x =
[+6.73 +2.31 -6.60 +0.92 +1.00 -0.49 -3.64 -0.77 -2.62 +5.34 -2.53 -2.79
 -0.85 -3.27 +1.29]
x[0] => +6.73
x[5] => -0.49
x[3] => +0.92
x[4] => +1.00
x[7] => -0.77
x[2] => -6.60
x[1] => +2.31
x[13] => -3.27
x[10] => -2.53

X = [6, 2, 7, 7, 4, 1]
X[0]: 6
X[5]: 1
X[4]: 4

data =
array([[-0.16, -1.17, +1.07, -0.05, +0.04, -0.51, +0.31, -0.83, -0.98,
        -0.93, -0.35, -0.78, -3.98],
       [+0.57, +0.66, -0.14, +0.69, +0.98, +1.55, +0.59, +0.44, -0.72,
        +0.25, -0.09, -0.49, -7.31],
       [-1.42, -0.46, +0.44, +0.06, +1.36, -0.35, -0.15, -0.02, -1.09,
        -0.26, +0.81, -2.70, -0.59],
       [-0.22, -0.56, -0.50, +0.54, +0.56, +0.10, +0.77, -0.13, -1.08,
        -1.39, -2.99, +1.03, +0.79],
       [-0.37, -0.59, +1.37, -1.27, +0.57, -0.03, +1.03, +0.95, -0.26,
        -1.22, -0.75, +1.70, -3.67],
       [-0.05, -0.85, +0.95, +1.19, +0.75, -0.40, +1.57, -1.21, -0.17,
        -0.40, -1.56, +0.35, -2.36],
       [+1.18, -0.41, +1.05, +1.23, -1.19, +1.43, -2.35, -1.02, -0.12,
        +0.58, +0.45, +0.57, -0.64],
       [-0.72, -0.48, -0.86, -0.21, +0.83, -0.66, -0.62, -0.26, -1.20,
        +0.18, -0.78, -0.53, -0.18]])
Rows and columns are counted from 0.
(0, 0)	-0.16
(2, 12)	-0.59
(2, 1)	-0.46
(2, 10)	+0.81
(5, 4)	+0.75
(6, 1)	-0.41
(2, 4)	+1.36
(0, 6)	+0.31
(5, 2)	+0.95
(4, 5)	-0.03
(3, 5)	+0.10
(1, 2)	-0.14
(2, 5)	-0.35
(3, 8)	-1.08
(0, 10)	-0.35
(6, 2)	+1.05
(3, 9)	-1.39
(3, 11)	+1.03
(2, 9)	-0.26
(6, 12)	-0.64
(7, 12)	-0.18
(0, 12)	-3.98
(4, 3)	-1.27
(5, 11)	+0.35
(7, 3)	-0.21
(5, 8)	-0.17
(5, 0)	-0.05
(7, 0)	-0.72
(3, 12)	+0.79
(2, 0)	-1.42
(1, 3)	+0.69
(0, 9)	-0.93
(7, 10)	-0.78
(5, 5)	-0.40
(0, 2)	+1.07

m =
[[+3.85, -1.87, +0.99, +4.19, -4.56, -0.98, +1.96, -2.16, +1.34, +2.81],
[+3.73, +5.66, +0.84, -5.24, -3.82, -2.75, +4.54, +3.51, +1.12, +3.13],
[-3.51, -7.07, +3.10, +6.94, -3.09, +4.24, -0.66, -2.36, -4.02, -1.10],
[-1.58, -6.93, -1.57, +1.88, -3.81, +1.98, -2.15, -4.59, -1.65, +3.34]]
m[0, 0]: +3.85
m[1, 9]: +3.13
m[2, 6]: -0.66
m[1, 1]: +5.66
m[0]: [+3.85, -1.87, +0.99, +4.19, -4.56, -0.98, +1.96, -2.16, +1.34, +2.81]
m[3]: [-1.58, -6.93, -1.57, +1.88, -3.81, +1.98, -2.15, -4.59, -1.65, +3.34]
m[2]: [-3.51, -7.07, +3.10, +6.94, -3.09, +4.24, -0.66, -2.36, -4.02, -1.10]
m[3, 4]: -3.81
m[1, 7]: +3.51
m[3, 8]: -1.65
m[3, 0]: -1.58
m[1, 8]: +1.12
m[:, 9]: [+2.81, +3.13, -1.10, +3.34]
m[3, 7]: -4.59
m[0, 8]: +1.34
m[3, 1]: -6.93
m[0, 2]: +0.99
m[2, 4]: -3.09
m[1, 3]: -5.24
m[0, 4]: -4.56
m[3, 2]: -1.57
m[0, 7]: -2.16
m[1, 6]: +4.54
m[1, 0]: +3.73
m[1, 2]: +0.84
m[0, 5]: -0.98
m[2, 3]: +6.94
m[:, 6]: [+1.96, +4.54, -0.66, -2.15]
